In the data rows, the value 128 means zero.
Here are some points, one per row:
[156 158 108 163 103 165 120 185 167 167 168 190 162 194 163 165 151 130
 149 191 181 127 145 159 105 103 172 130 135 194 136 116 127  81]
[130 151 172 117 169 117 180 207 191 144 112 181 124 122  68 101 160 215
 136 124 126 106 177 187 183 120 136 168 155  97 182 190 107  86]
[173 136 123 141  92 100 127 172 120 195 205 138 120 126 187 104 181 147
 186 174 146 119 113 139 135 179 165  83 193 190 111 128 130 160]
[132 182 166 116 129 175 153 114 192 158 148 149 177 205 115 148 129 143
 128 189 125 205 152 159 164 187 121 166 152 127 125 145 171 162]
[141 182 196 116 165 167 141 104 195 161 107 139 178 140 143 131 109 125
 107 155 151 179 121 136 173 164 128 149 139 109  93 164 134  89]
[158 159 158 123 171 127 183  87 103 184 125 163 137 188 140 137 184 163
 188 107 135 101 137 103 132 161 187 195 183 149 195 106 140 190]
[117 170 179 150 186 204 136 145 144 140 125 201 131 134 121 164 142 181
 158 197  87 185 206  81 210 152 154 116 210 166 204 116 188 110]
[176 117 123 123 138 146 109 124 189 178 170 135 172 154 149 182 138 142
 192 166 152 110 144 125 137 179 112 121 130 137 125 195 189 197]
[124 182 140 127 132 165 140 126 145 193 202 114 156 178 118 147 120 168
  93 173 115 178 171 119 177 178 117 149 119 144 133 161 180 158]
[120 150 180 106 175 146 179 186 159 150 125 140 189 141 159 120 197 150
 106 101 112 194 107 168 160 190 140 152 174 181 163  83 125 183]
[128 131 151 105 212 100 160 189 143 194 138 179 206 123 220 136 191 146
 111 152 111 151 167 207 221 165 150 176 177 158 191 196 119 147]
[192 104 191 135 111 123 174 195 111 165 137 126 195 146 173  99 167 122
 181 156  94 121 128 139 118  91 131 124 198 106 145 128 121 137]
[141 224 169 157 144 150 176 120 139 102 193 201 202 118 171 143 192 180
 125 180 192 163 176 174 164 107 157 114 185 163 135 129 145 132]
[125  97 105 189 216  66 114 117 176 164 200 107 102  87 124 167 204 131
 214 154 191 213 170 174 152 112 155 133 104 169 138 148 119 135]
[195 168 143 145 110 106 101 150 177 170 187 127 202 188 115 157 132 129
 100 167 211 158 135 113 162 176 156 125 114 103 161 181 154 200]
[166 162 115 195 132 126 153 201 141 182 162 212 158 181 142 195 108 167
 144 113 206 126 184 211 155 180 150 146 191 123 118 150 152 160]
[108 173 100 136 132 159 199 130 145 174 194 126 146 208 138 111 113 121
 202 150 145 115 120 136 212 178 165 173 112 123 164 167 175 166]
[141 158 119 163 156 145 167 168 146 137 166 176 178 168 148 172 127 127
 122 129 172 180 123 175 145 130 196 139 153 177 157 104 162 134]
[188 170 183 111 188 117 137 188 112 147 108 143 167 201 185 124 119 209
 195 181 114 168 160 173 126 174 132 145 176 159 138 147 107 200]
[120 149 188 158 194 101 193 176 151  88 189 137 161 133 164 112 100 156
 134 109 162 157 189 179 172  96 176 181 169 164 186 186 196 121]
[107  86 104 183 105 198 163 165 100 125 206 180 146 147 117 165 171 194
  95 109 124 121 162 121 148 131 159 199  98 199  91 180 138 131]
[165 114  98 197 179 207 147 113 166 126  96 103 191 190  77 133 194 177
 176 177 199 115 183 178 156 122 155 170 163 137 162 132  82 207]
[122 189  78 136 103 182 191 158 155 196 172 136 197  74 125 120 124 134
 132 128 117 196 159 147 155 161 142 188 122 108 151 165 197 175]
[124 170 175 157 165 163 155 216 162 155 108 182 180 144 134 146 188 154
 174 121 131 186 196 163 190 133 202 220 113 146 169 129 205 172]
[193 101 158 189 158 216 144 184 158 163 185 185  87 104 139 101 157 132
 126 170 159 138 194 160 169 161 168 167 188 159 170 154 131 151]
[105 157 127 184 112 127 181 148 101 128 103 201  96 151 204 155 191  99
 154 184 116 171 204 183 124 115 131  96  74  79 158 189 115 181]
[125 206 164 204 204 201  75 165 110 119 123 138 187 139 209 123 145 151
 138 145 189 169 198 190 185 156 120 125 157 131 139 106 142 116]
[195 184 127 184 171 174 120 132 168 179 148 135 147 142 173 128 146 202
 186 108 190 169 135 146 132 134 203 145 193 186 109 128 142 124]
[129 140 171 161 192 130 135 201 100 148 160 124 129 186 186 196 145 190
 171 190 125 119 114 105 141 186 154 198 186 120 150 124 167 175]
[169 166 139 177 126 165 135 192 215 173 106 136 162 176 199 177 109 169
 182 143 192 162 177 126 109 133 137 119 124 209 135 130 126 125]
[170 116 174 202 146 123 141 141 134 131 197 173 122 169 176 189 129 221
 177 199 181 126 162 211 106 141 104 230 187 116 186 182 184 128]
[118 150 181 140 131 151 144 123 186 187 164 121 153 206 116 141 126 121
 125 181 131 190 102 166 187 176 140 155 157 127 123 187 170 149]
[152 164 110 116 156 155 115 145 165  85 161 133 106 147 141 192 148 179
 194 145 118 177 138 113 155 106 213 181 151 141 224 171 136 152]
[110 128 182 154 198 136 162 188 124 141 130 164 204 164 193 131  93 135
 201 153 128 192  87 131 126 155 125 146 180 129 178 107  98 212]
[104 204 152 152  90 108 139  98 118 161  80 134  97  88 169 137 112 131
  89 106 127  86 125 140 160 195 135 183 194 217 201 176 102 198]
[131 158 172 126 174 143 208 155 163 180 136 126 140  64 154 117 143 125
 109 210 214 126 135  94 144 155 135 197 108 110 100 164 208 164]
[180 153 148 154 158 141 154 172 150 134 159 112 139 168 163 179 176 141
 110 123 160 112 130 209 146 110 122 107 144 158 184 117 177  96]
[ 88 120 217 180  83 148 183 113 195 192 160 123 129 142 183 213 193  93
 184 121 103 110 217 216 108 162 185 205 210 150 171 169 159 158]
[146 204 180 137 167 111 193 202 122 196 131 141 172 157 191 114 200 184
 138 146 159 180 152 141 134 147 165 181 178 184 165 179 136 173]
[214 133 198 135 117 121 147 207 105 146 179 135 130 178 181 152 186 129
 131 182 100 130 121 134 129 164 135 150 156 201 142 164 115 191]
[174 130 190 173 148 124  95 170 196 145 118 197 138 159 136 156 125 172
 180  90 139 153 142 136 135 133 126 124 131 127 185 103 190 143]
[152 160 108 158 179 202 208 194 187  89 171 120 153 113 126 212 170 149
 137 190 128 152 126 195 148 174 198  93 131 192 130 166 146 171]
[114 190 205 139 144 197 146 104 137 103 156 195 174 125 168 106 201 181
 161 142 173 168 158 189 162 122 146 153 131 171 154 154 130 128]
[161 126 143 113 168 184 181 134 195 177 184 138 122 185 151 111 122 127
 215 180 133  97 130 134 169 204 131 122 111 140 158 170 178 145]
[127 148 164 124 190 121 200 105 123 157 158 122 143 195 124 211 118 147
 145 190 154 154 126 120 210 155 111 175 150 133  98 173 171 177]
[149 172 116 134 145 160 127 164 147 104 131 157 168 151 157 170 151 197
 125 160 162 162 191 177 169 172 192 134 148 178 118 101 172 179]
[141 153 137 198 167 157  99 173 109 133  87 162 146 162 146 192 142 192
 162 201 148 153 110 185 159 163 176 133 178 120 153 158 193 120]
[177 116 162 173  95 147 189 121 101 104  98 147 136 122 192 181 125 179
 184 136 150 197 168 135 104 195 107 156  98 178 194 154 151  95]
[177 110 169 130 169 156 117 160  79 153 192 122 220  96  71 184 128  75
 155 192 193 133 186 155 129 190 202 160 170 205 217 151 124 116]
[159 217 171 219 192 177 170 150 163 101 158 106 132 158 158 193 184 201
 145 119 148 118 141 112 167 195 198 113 163 188 149 187 158 157]
[201 173 136 156 135 146 109 130 168 174 171 140 186 172 123 153 147 119
 182 165 185 128 129 127 197 175 113 159 121 151 144 197 187 188]
[196 137 131 202 200 195 174 140 188 196 170 116 118 143 199 115 150 150
  71 187 178 136 183 156  98 112 180 116 161 160 167 128 111 151]
[125 223 170 132 201 142 174 211 147 173 200 144 104 125 133 205 214 122
 180  96 165 144 140  97 117 173  90 186 189 139 166 146  91 178]
[179 110 102 123 199 208 109 122 199 126 169 152 199 176 188 143 135 113
 156 165 119 112 133 120  92 187 110 187 161 187 113 201 190 155]
[196 222 125 178 213 121 119 115 177 183 167 157 103 180  98 129 127 109
 184 184  89 134 127 172 101 109 106 194 113 240 124 185 197 183]
[140 138 176 205 142 168 138 170 187 155 130 159 179 150 147 179 138 188
 166 160 153 170 163 156 200 130 192 140 146 184 110 124 120 143]
[ 99  91 190  97 133 195 164 162 136 114 138 181  77 153 156  98 180 163
 120 113 231 202 170 177 164 134 121 107 161 189 178 190 173 151]
These points spread out most along one direction. Take the direction at right angles to it along which they spread out most. Go by this last direction. For each point below, how far along it does it lie, from 0 to 99? The average is 50, and the first point in the table lies past the average. One standard deviation of the points above along it is 16.
[223 130 154 125 158 127 196 160 143 131 122 196  93 152 129 198 138 126
 144 108 148 162 179 178 194 135 197 183 148 132 117 119 178 163] 50
[162 113 162 182 100 143 132 154 207 109 142 154 109 178 146 167 144 153
 186 183 201 107 127 158 115 168 144 139 131 150 142  85 185 160] 71
[179 113 126 149 110 207 197 133 151 140 116 156 137 152 176 171 202 109
 141 101 176 181 144 151 168  99 103 109 188 147 200 189 197 122] 55
[187 103 111 164 145 120 133 134 181 182 170 166 136 183 196 193 192 127
 120 124 166 149 122 115 154 165 207 175 111 157 168  99 125 134] 60
[178 129 179 149 106 183 207 107 140 185 170 206 210 121 189 131 180 215
 136 173 186 183 168 179 187 126 140 125 112 201 181 156 106 138] 57
[197 192 141 118 129 176 128 122 179 163 196 119 151 164 165 104 131 145
 172 171 181 194 163 123 191 195 133 204 157 105 127 187 139 141] 52
[126 127 175 192 198  89 195 103 123 119 124 199 212 154 107 135 197 137
 172 114 111 193 193 124  95 213 203  87 191 121 165 175 193 105] 42
[138 187 142 132 104 171 169 130 179 186 158 110 185 141 118 125 156 131
 119 188 151 202 134 151 162 145 132 165 132 116 131 173 190 169] 50
[165 125 201 109 210 223 120 118 109 192 183 172 121 141 177 205 108 181
 187 110 146 106 162 181 104  99 193 114 107 127 163 188 174 154] 60
[177 179 129 159 114 133 108 192 182 122 136 218 151 153 133 190 130 158
 171 129 174 155 146 145 177 147 199 180 188  95 122 127 141 189] 57
